In the rows, zero is written as 128.
One turn sends every row of this set to another row. A few are shown first. Where does it send the rows asked after them?
nedup: [113 150 154 123 151 140 157 147 142 121 117 121 160  99 148 111 139 113
 119 122 116]
kez: [154 126 109 105 130  77 155 142  94 106 136 149 123 105  94 141 130 132
 139 124 136]
dip: [158 121 107 149 137 121 136 138  99 103 130 126 101 105 111 160 113 110
 140 166 137]
pezi: [121 113 144 122 118 173 109 151 135 136 129 131 148 126 129 107 128 108
 109 157  97]
Boni: [125 138 118 134 108 122 112 129 101 148 131 160  97 159 144 123 102  96
 161 113 152]
zitek: [130 120 162 110 122 172 115 146 124 139 129 134 151 131 122 115 126 118
 109 153  93]
Povat: [141 128 112 164 143 112 162 140 115 112 122 115 125  98 103 171 119  95
 111 142 127]
mev: [118 136 143 127 145 117 147 122 164 120 130 120 131 104 150  82 138 136
 140 125 130]
Luse: [156 132 128 114 129  99 137 155  72 102 139 147 124 121  84 149 115 121
 119 127 120]
Sola: [150 101  96 137 127 120 153 135 118 133 123 131 128 102  95 176 130 105
 119 165 122]
meko: [126 104 136 123 114 156 101 133 149 134 138 129 124 129 134  84 128 126
 128 162 110]
vufe: [107 142 138 134 145 144 146 153 150 119 118 118 155  99 151 103 138 104
 116 127 117]
repur: [112 132 128 137 140 127 136 134 165 116 128 117 131 102 156  81 138 122
 135 133 130]
Mobed: [141 141 155 127 148 107 117 120 106 127 139 139 130 138 153 136  98 120
 169  96 158]
lis: [146 118  96 156 143  95 162 126 129 112 126 118 110  93 111 155 126 111
 135 148 142]
ked: [140 132 147 102 133 153 116 140 123 114 131 137 126 116 153  93 129 134
 156 159 127]
bovib: [118 148 118 143 118 109 126 128 110 141 128 153  99 149 150 121 104  95
 160  99 157]
dum: [104 133 115 136 111 114 150 129 128 176 117 154 139 145 129 147 120  80
 123  88 134]
posu: [128 140 156 142 149  92 134 110 128 136 138 130 139 136 144 136 103 118
 150  77 153]
nefig: [112 121 115 126 101 127 135 131 120 182 121 162 137 154 122 150 119  82
 123 103 127]
ligal: [108 152 117 147 125 103 144 128 120 146 122 149 114 141 149 128 111  87
 148  85 155]
nuti: [157  96  99 149 121 111 131 119 120 123 137 127  96 114  97 151 117 119
 133 172 129]
lifa: [153 105 115 156 123 130 131 134 105 124 134 124 112 121  87 168 109 103
 108 164 114]
zula: [124 132 145 125 147  94 150 115 136 153 128 135 162 127 143 153 118 112
 144  77 147]
Lusif: [124 125 155 123 137 112 141 121 126 165 128 139 174 136 126 165 114 103
 122  82 128]
pud: [103 146 115 144 122 104 154 130 127 160 117 148 130 140 140 137 117  81
 133  81 145]
nosa: [140 103 104 164 129 104 155 121 137 133 130 116 120 108  87 164 123 105
 103 147 118]
sugo: [149 111 159 117 120 129  94 115 101 153 147 150 133 161 126 146  94 122
 151 117 133]
vopi: [109 125 159 135 132 136 145 126 164 144 128 117 156 119 120 104 135 118
  93 120  98]
pudof: [127 123 117 123  97 132 108 129 101 163 129 166 107 164 132 133 105  94
 150 120 140]
kot: [148 122 113 175 139 104 140 125 117 102 136 111  94 112 102 147 107 110
 124 148 134]
vemu: [145 139 134 135 133  87 148 148  86  99 140 134 125 120  80 143 112 118
 105 108 119]
Tefop: [104 119 140 140 129 142 136 138 167 139 126 116 154 114 130  99 137 107
  98 129 101]
tole: [125 149 167 142 142 142 118 134 132 103 137 116 119 123 145  83 114 129
 130 131 121]
zilom: [134 106 152 115 115 148 105 120 144 139 141 132 121 136 126  87 126 141
 129 157 108]
zaro: [151 127 116 104 130  91 157 154  87 114 131 149 140 108  87 158 130 119
 117 122 122]
misep: [121 115 116 122  94 133 119 130 108 179 126 168 123 164 123 143 112  87
 135 116 130]
lop: [145 113 113 123 122  65 154 125 118 121 143 139 121 117  76 132 129 134
 115 111 125]
Gid: [145 103 148  99 118 131 111 119 110 171 136 157 157 152 123 161 109 115
 144 117 128]
baf: [123 108 138  96 122 148 142 132 155 156 122 137 163 113 127 114 150 125
 118 147 104]
dozun: [151 118 124 134 120  74 135 126 104 109 152 137 105 129  73 124 115 136
 116 117 123]
rem: [132 101 149 113 121 116 124 110 131 179 135 146 166 150 115 160 114 112
 126  99 123]
viro: [118 138 147 147 138 146 113 142 141 104 134 115 120 118 150  80 118 119
 130 141 122]
vaba: [156 106 107 103 117  78 145 132 104 124 142 152 121 116  80 139 132 136
 129 132 126]
tevu: [147 118 132 132 119  88 138 137  96 117 146 137 123 132  64 140 113 124
  97 115 108]
buli: [130 127 133 117 130 158 110 149 132 114 130 131 125 114 154  90 129 122
 148 161 124]
lavuk: [114 107 125 111 121 154 133 143 158 149 121 132 160 109 134 108 148 112
 115 150 105]
muze: [150 118 149 115 129 111 101 109 110 142 145 148 122 149 142 133  99 130
 173 112 153]

tole -> mev
vaba -> Luse
Where do these go?
Tefop -> lavuk
lis -> Povat
Lusif -> rem
ligal -> pud

One turn sends every row of this set to another row. A few are shown first. Where does it send the rows asked after them?
zari: [118 145 137 137 115 179 160 154 105 145 122 162 168 148]
padu: [ 80 109 123 100 140 179 152 126 157 134 106 133 128 159]
Kono: [115 112  94 108 136 137 117 137 181 126 144 148 115 153]
Bopez: [ 83 124  70 129 108 155 116 149 145 122 113 159 117 138]
der: [ 96 134  88 128 123 165 143 177 110 127 115 154 103 139]
Mazi: [135 129 150 157 107 152 112 159 146 116  91 173 158 163]
reki: [138 106  92 124 115 154 107 127 166 136  87 134 136 155]
gov: [ 95 178 115 126 135 171 136 143 158 107 139 161 114 122]
Putum: [145 125 148 109 123 146 157 138 147 106  94 123 161 118]
Vef: [146 134 117 157 103 171 127 181 143  87 119 135 126 130]
fodur: [ 90 130 130 150 126 164 115 156 175 102 160 160 128 141]
dav: [131 194 126 139 121 141 140 148 150 107 123 147 152 127]
tutug: [117 119  93 124 132 148 143 149 172 161 114 134 116 115]
Nera: [108 106 118 107 105 154 151 141 182 141 131 169 100 145]
Sevef: [130 117 106 155  91 152 121 181 153 129 101 121 141 128]
rute: [123 157 110 151 153 158 137 155 116 124 112 165 169 152]
niliz: [115 187 121 121 130 158 134 147 138 107 113 148 137 186]
Mulem: [141 119 150 151 106 146 150 161 132 118 102 146 179 150]
Rur: [ 99 115 122 139 110 177 135 141 173 122 153 131 132 107]
bamer: [ 78 128 122 127 148 154 154 144 152 145 109 121 160 137]
Fazi: [ 90 171 101  98 137 172 141 141 126 121 130 139 120 144]
Vib: [161 132 139 147 127 158 118 170 115 116  98 151 146 147]
Zosin: [122 101 163 116 101 161 120 144 180 123 115 131 142 162]
biko: [128 129 120  94  90 154 121 147 120 106  80 167 120 165]
ravaz: [104 185 135 120  87 156 140 139 140 137 111 150 152 159]
gilo: [161  96 102 130 120 156 135 139 166  95 125 130 131 149]
pelav: [ 68 171 108 129 118 166 159 143 161 126 121 147 138 137]
zamo: [128 143 147 128 137 173 136 145 122 105 143 182 152 173]
vebon: [139 115 112 113 105 124 110 158 153  90 100 171 117 154]
pezo: [135 179 149 121 110 169 165 152 133 107 139 138 136 148]
luk: [105 123 143  82 129 137 147 128 137 111 132 174 122 125]
mun: [157 101 124 129  98 164 141 131 174 126 103 148 124 118]
Gev: [119 117 104 104 149 149 159 138 146  89 124 159 108 116]
suveb: [117 105  87 122 130 155 169 164 160 131 134 128 112 151]
vik: [103 128 135 139 107 163 107 144 177 112  96 132 164 177]
seda: [ 88 161 123  99 119 159 164 130 149 105 153 144 138 130]
butu: [145 120 149 118 109 146 121 149 117 112 109 155 162 175]
ren: [134  92 103 122  92 170 151 140 159 125  93 143 123 175]
dokis: [117 152 141 138 114 152 123 135 136 125 131 192 171 138]
Vunob: [143 106 130 110 138 148 161 162 142 116  77 122 129 149]

rute -> niliz
biko -> luk
Where do these go?
Nera -> mun
Mazi -> gov
Gev -> Vunob

